In the data rows, 128 means zero.
Some points, each followed by its number:
[171 144 149 145 134 148 123 136] 0
[158 136 124 113 105  86  82  73] 1
[112 110  99  98 106  94  64  89] 2
[126 118 105  93  91  77  77  81] 3
[143 134 111  99  82  81  53  75] 4
[103 103 112 112 114 111  83  90] 5
[142 126 103  90  66  65  50  68] 6
[150 162 183 196 202 229 235 227] 7
[130 127 110 102  86  85  83  79] 8
[51 70 65 54 39 33 52 62] 9
[135 157 126 113  84  84  82  70] 10
[125 143 140 135 105 119 120 110] 11
[170 143 129 102  86  73  56  68] 12
[160 164 173 178 188 204 210 225] 13
[155 130 121 109  97  84  77  78] 14
[136 160 175 192 218 232 255 255] 15
[114 109 108  98  77  90  97  92] 16
[ 57  83 106 119 124 153 155 140] 17
[109 112 109 102  94  87  92  83] 18
[133 151 166 163 177 176 187 197] 19
[ 86 110 130 152 169 185 213 219] 20
[157 118 126 121 119 107  95 114] 21
[113 106  89  80  68  66  74  70] 22
[166 163 151 139 134 153 147 144] 23
[ 98 165 164 190 211 208 215 228] 24
[162 134 124 116 106  99  54  85] 25
[108 117 124 130 148 142 135 127] 26
[128 141 128 122 134  91  94  84] 27
[133 146 154 163 167 177 167 199] 28
New points follow, each followed by the number of its nearest point above.
[119 117 128 128 148 135 137 123] -> 26
[ 90 102 109 115 126 125 105 116] -> 5
[91 75 42 47 53 40 27 62] -> 9
[155 136 135 136 124 134 127 134] -> 0
[ 89 103 121 127 152 144 145 133] -> 26
[146 139 150 157 160 172 156 191] -> 28
[118 102  87  64  57  63  51  62] -> 22
[134 138 121 124 129 112 125 104] -> 11
[123 132 146 155 166 173 158 201] -> 28
[115 104 119 128 145 126 108 115] -> 26
[103 103 123 138 165 162 158 160] -> 26
[170 163 157 144 137 119 120 110] -> 0
[ 86 101 108 105 114 108 113 117] -> 5
[104  98 116 126 141 125 108 127] -> 26
[154 151 146 143 121 117 123 100] -> 11
[ 61  81  98 104 106 125 126 117] -> 17
[144 119 119 118 105 106 105  98] -> 21
[116 114 106  95 104  84  92  87] -> 18
[115 124 128 154 159 189 227 203] -> 20
[144 125 107 103  65  84  87  72] -> 8
[104 123 140 155 158 165 148 148] -> 26
[ 63  88 107 112 110 119 129 132] -> 17
[121  98  86  73  59  51  60  68] -> 22
[110  99  90  78  76  81  66  77] -> 22
[ 66  93 111 125 138 153 148 139] -> 17
[129 124 109 103 113 100  59  89] -> 2
[184 147 134 138 126 145  89 118] -> 0
